128 stands for zero in the data rows.
Here are some points, each followed by its number:
[170  66 110  45  86 208 140  92  19  64  95  96 117 141 122 133 124  76
 142 140 123 155 101 122 211 138  48 142 130 124 142 162 102 173 168 106
 159 169 181  97 132 100 110 133 165 182 109 136] 0
[127  57  82  78  78 161 164 115  60  70 137  32 102 112 125 120 120  82
 105 106 149 162 132 142 221 138  72 129  69 163 148 133  67 155 156 130
 133 166 159  48 149 128 117 141 177 199 127 149] 1
[130  74  69 122 111 139 142 117 106  82 146  40 106 123 120  76 116  90
 109  89 120 145 134 134 217 121  75  86  20 199 128 122  35 159 136 116
 121 150 116  56 167 166 148 123 145 143 123 158] 2
[ 92  84  95 132 151 134 141 103 151  65 134  52 101 153 113  39 103 104
 109 101 133 149 141 152 224 109 125  94  25 180 145 128  36 169 150 135
  92 170 112  71 175 161 160 114 125 112 133 147] 3
[ 66  92  66 103 202 135 137  68 159  90 146  88 120 151 108  48 122 107
  62 102 121 133 139 168 199 127 118 115   2 163 195 107  52 114 146 134
 141 128  93  98 164 136 151 104 112 103 168 145] 4
[ 35 167 132 157  90 151 180  92 157 144 113  84  96 165 119 131 158  85
  94 169 147  78 172 147 144  72  97 159  44 227 190  86  54 103  99 101
 175 105  99 165 168 128 147 116 123  83 162 116] 5
[ 93 120  94 184  65  91 142 147 133 171  86 106  78 179 138 164 156 100
  90 186 121 118 124 173 158 105  38 124  69 146 187  40 118  83  66 153
  83 113 101 131 206  60 128  86  99 117 148  86] 6
[149  78 116 182  82  98  79 180 126 135 118 123  86 178  98 149 165 104
  87 194 106 116 140 133 147  93  76  79  79 105 142  68 155 104  65 183
  45  94  99  81 153  53 123  32 143  76 146  90] 7
[130  62  95 182 100  81  65 167 125 105 111 115 108 177  93 124 155 132
  72 194 140 146 138 108 148  72  51  74 104  74 129 104 147 111 107 198
  46 120 106 101 173  61 126  40 160  77 150  96] 8
[118  62  85 167 107  84  95 169  99 106 106 119 120 130  64 120 175 171
 102 204 141 154 180 108 138  91  59  63  99 103 127 182 108  91 149 168
  38 157 148 108 149  50 101  67 201  95 148 108] 9
[125  84  61 126 123 129 134 115 137  92  90 115 165 102  82 119 158 178
 112 181 141 155 155  78 145 123  90  78  79 119  98 255  85 103 160 141
  49 145 164 130 129  94 118  82 230 124 185 114] 10
[150 114  78 122 144 125 165 102 110 125 132 123 182  81  90 104 140 166
 112 132 197 139 149  92 122 155 114 111  86  91  88 255 119  85 192 157
  38 128 136 122  88 124 137 135 234 138 203 128] 11
[167 178 131 125 170 121 197  59 108 127 141 147 193  62  77 115 148 110
 170 114 167 130 136  47  79 150 123 174 145 127 105 208 157  83 226 173
  74  91 135 147  62 147 133 157 108 136 198 126] 12
[143 153 178 110 188 126 211  69  85  80 166 133 181  92  62 123 171 106
 172  91 129 130 156  63  32 136 162 190 149 151  95 131 164  95 194 207
 149 107  77 133  54 157 127 167  74 134 166 146] 13
[144 169 201  63 175 130 200  61 104  98 149 120 170 136  79 131 138 111
 175  51 126  85 188 111  81 123 207 136 149 131  77 101 194 122 142 197
 208 121  70 168  61 165 106 189  83 115 108 124] 14
[142 169 186  48 180 129 154  71  99 135 106 106 136 135  85 103 107  82
 165  42 104 100 167  91 120 136 198  93 147 122  75  62 201 157 135 155
 255 127 105 202  71 157 117 164 102 140  85 144] 15
[151  87 151  82 110 146  77 100 173 162 100 195 136 124 182 153  68  84
 117 101 121 130  67  91 112 203 109 136 219  40  49 197 100 170 139 128
 216 108 191 187 128 128 150 109 144 148 124 148] 16
[168  82 194  60 112 158  93  97 154 139 131 224 139 100 200 137  71  84
 116 105 112 116  98 107 175 187 105 146 204  13  79 141 122 182 119 136
 192 136 201 164 132 108 124  73 144 120 128 136] 17
[167  78 183  46 123 170 105 120 145 125 160 240 162 130 173 144  98 108
  92 107 116 123 137 129 166 227 134 162 165   7 102 114 139 187  89 104
 183 150 190 130 169  99  93  78 140 143 125 102] 18
New points follow, each followed by the numbers of its three nearest points above, looking only along the 2 directions in which the numbered points spread most, nearest first.
[113 142 148 113 100 182 122 205 183 105 180 161  92 127 121 121  87 143
 127  94 148 133 146 155 172 171 241 105 197  66  97 152 179 178  94  76
 176 102  92 102 126 177  60 154  78 217  99  95] 0 11 16
[ 81 240  98 143 133  91 105 154 136  68 155 157 181 126 164 145 205 171
  89 115  62 159 166 166  99 146 109 186 118 158 184  55 120 118 147  94
  35 141 108 158 117 113 127 207 115 191  93 135] 11 1 5
[154  91 107  95 106 119  91 107 118 167 117 105  88 124 148 152  40 157
 141  97  71 109 156 131 173 142  78 105 127 174 156  86  66 216 152  44
 233 197 168 141 127 141 178  76 116 126  85 115] 0 11 10
[ 98 142 111 191  96 141 107 141  95 160 131 123  72 112 148 190  95 140
 143 125  90 113 111 147 181  73 113  92 134 125 193   2 118  92 109  91
  63  99  81 134 217 141  88 173  89  99  87 193] 1 10 11
[128 103 143 113 180 145 114  31 153 145 113 155  72 160 128  77  71 170
 112  91 169  95 132  66 224 140 134 138 133 162 157 116  89 150 167  65
 150 152 113 103 201 138 181 132  98  64  76  83] 11 0 1
[166 100 181 125 110  82 202 169 147 201  47 114 107  92 222 145 120  70
 143 144 168  66  99 134 107  93  98 103 123 168 152 178 125 160  55  43
 113 120 183  75 133  90 149 137 165  72 140 109] 0 10 11
[135 207 130  91 130 188 120 134  96 130 177 158 160 165 116 146 216 185
 132  94  50 133 105 188 106 204 144 219 162  58 139 141 177 110 129 178
 170 166 116 125  49 178 163 131 130 156 127 187] 12 15 11
[138  77 125  92  90 117 174 138 110 198  94 145 117  94 141 133  67  46
 149  57 155 150 122 134 126 227 158  86 139 215 138 186  93 200  45 108
 170 162 147  82 139 141  86 140 134 160  73 104] 0 11 10
[105 131  64 233 159  82 172  97 129 155 120 147 139 146 135 147  79 168
 157 105 120 130 164 146 171 146 104 146  85 181 162 104 130  84 142 113
  52 152 118 165 188  53 129 198 245  77 111 123] 1 2 10
[152  60 135 178 149  99 152 119 165 105 194 101 180  53  78 114 134 150
 167 229 190 184  74  70  33  83 153 144 117 177  95 177 149  97 151 140
  77 109 175 121  96 159 161 141  96  86 169  92] 11 1 0
[124 174 186 177 174  59 102 154 119  90  84  70 171 131 154  81 171 108
 157 246 171  96  40 140  66  46 121 125 155 162  96 120 148 136 124 105
  87 125 175 117 155  98 134 105 144  54 181 107] 11 1 10
[ 88 164 120 164 154 212 115 142 134 150 111 149  85 118 163 119 148 154
  62 115 148  38 164 132 137 122  83  83 178 227 126 146 168  68 131 103
 141  89  66 121 154 119 163 104  63  82  91  88] 11 1 0
[141  60 112  71 141 163  99  73 102 174  78 123 120  78 131  99  49 124
 165  95  43 167  77 126  69 141 113 128 220 140  90 146  98 160 140 140
 240 118 186 172  57 160 187 130 168 179 104  95] 16 18 0
[ 81 159  99 159  89  67 105 162 159 191 120 139  35 184 149 146 128  90
  62 152 110 106 134 144 171  40 110  63 130 111 135  71 155  88  91 117
  71 116  78  81 176 101  90  91  66 112 152 104] 10 9 6
